Look-ups in named tables: a row name and a column name give one cell, copied from the table.

Medo =
,Gonoku,Feg,Vep,Dipepu,Seb,Dumefil,Dipib,Geg
Sekiko,51.453,71.534,56.521,32.482,15.941,-12.362,18.663,45.637
Kepuvud,63.713,89.941,77.795,27.888,28.075,-21.754,27.354,53.672
Vot,34.784,-11.619,18.270,-54.918,52.870,66.442,82.693,-55.843

What is the Dipib of Kepuvud in Medo? 27.354
What is the Geg of Vot in Medo? -55.843
What is the Gonoku of Vot in Medo? 34.784
What is the Dumefil of Kepuvud in Medo? -21.754
What is the Feg of Kepuvud in Medo? 89.941
What is the Gonoku of Kepuvud in Medo? 63.713
What is the Gonoku of Sekiko in Medo? 51.453
What is the Dumefil of Sekiko in Medo? -12.362
What is the Geg of Kepuvud in Medo? 53.672
What is the Vep of Sekiko in Medo? 56.521
What is the Seb of Kepuvud in Medo? 28.075
What is the Dipepu of Sekiko in Medo? 32.482
What is the Dipepu of Vot in Medo? -54.918
What is the Dipepu of Kepuvud in Medo? 27.888
What is the Vep of Vot in Medo? 18.270

Mezam
            Kar     Res     Niv  Zazulif   Zevuk   Semur     Nas     Pek
Fozi       1.56  -29.57  -43.98   -35.53   30.16  -40.62  -26.60   -1.44
Vinopul  -62.27   46.67  -19.28   -31.43    5.04   30.63  -50.36  -13.40
Vute     -21.92  -26.65  -31.12    -9.81  -42.12   74.89   -7.55   60.46
Lirer     39.31   -8.18  -30.33   -23.41  -25.15   39.95    3.32    5.02
Pap       36.77  -44.07  -58.46    -4.17  -12.91  -44.77  -19.94  -18.60
Lib      -16.19  -14.14   29.72   -70.82   15.98  -96.51   -3.59  -38.35
Rezol    -27.97  -13.88   55.81    11.18  -26.67  -28.08  -52.16  -79.91
Melopa   -35.23  -51.67  -47.31    51.38   -3.33   21.78  -20.70  -21.94
Fova     -52.95  -19.61   -7.22    14.94  -13.99  -28.17  -83.30  -34.89
Nug        5.02  -30.81  -14.37   -55.77   12.10  -75.31  -18.97   -7.40
Mekuza   -22.95   19.11  -14.89    -8.91  -26.10  -17.16  -87.89  -38.86
Bubuzu   -81.51   15.43  -28.05   -27.01   -0.46    0.44   26.48   -9.70

What is the Zevuk of Melopa in Mezam?
-3.33
What is the Kar of Lib in Mezam?
-16.19
What is the Pek of Mekuza in Mezam?
-38.86
What is the Niv of Fova in Mezam?
-7.22
What is the Nas of Vinopul in Mezam?
-50.36
What is the Nas of Fova in Mezam?
-83.30
What is the Zevuk of Vute in Mezam?
-42.12
What is the Pek of Lirer in Mezam?
5.02
What is the Semur of Vute in Mezam?
74.89

Koz
columns: Nat, Tol, Bigol, Gile, Dofezi, Keburin, Bav
Bakiro: [65.8, 90.6, 9.4, 29.2, 54.4, 44.3, 52.0]
Suf: [67.6, 60.6, 98.1, 76.5, 55.7, 62.5, 32.5]
Maguren: [54.3, 55.6, 57.1, 47.3, 3.5, 77.9, 8.6]
Lurodo: [78.7, 52.2, 22.3, 83.0, 33.2, 83.3, 67.7]
Kezut: [66.1, 37.9, 95.3, 53.8, 43.6, 40.4, 75.3]
Gog: [27.0, 25.9, 53.0, 37.2, 79.0, 7.1, 29.3]
Vepem: [22.2, 40.2, 31.0, 94.0, 57.1, 47.1, 41.9]
Gegimup: [81.8, 36.7, 39.0, 30.2, 96.0, 61.0, 68.0]

What is the Keburin of Gog in Koz?
7.1
What is the Tol of Lurodo in Koz?
52.2
What is the Tol of Maguren in Koz?
55.6
What is the Nat of Lurodo in Koz?
78.7
What is the Tol of Gog in Koz?
25.9
What is the Bigol of Lurodo in Koz?
22.3
What is the Bigol of Vepem in Koz?
31.0

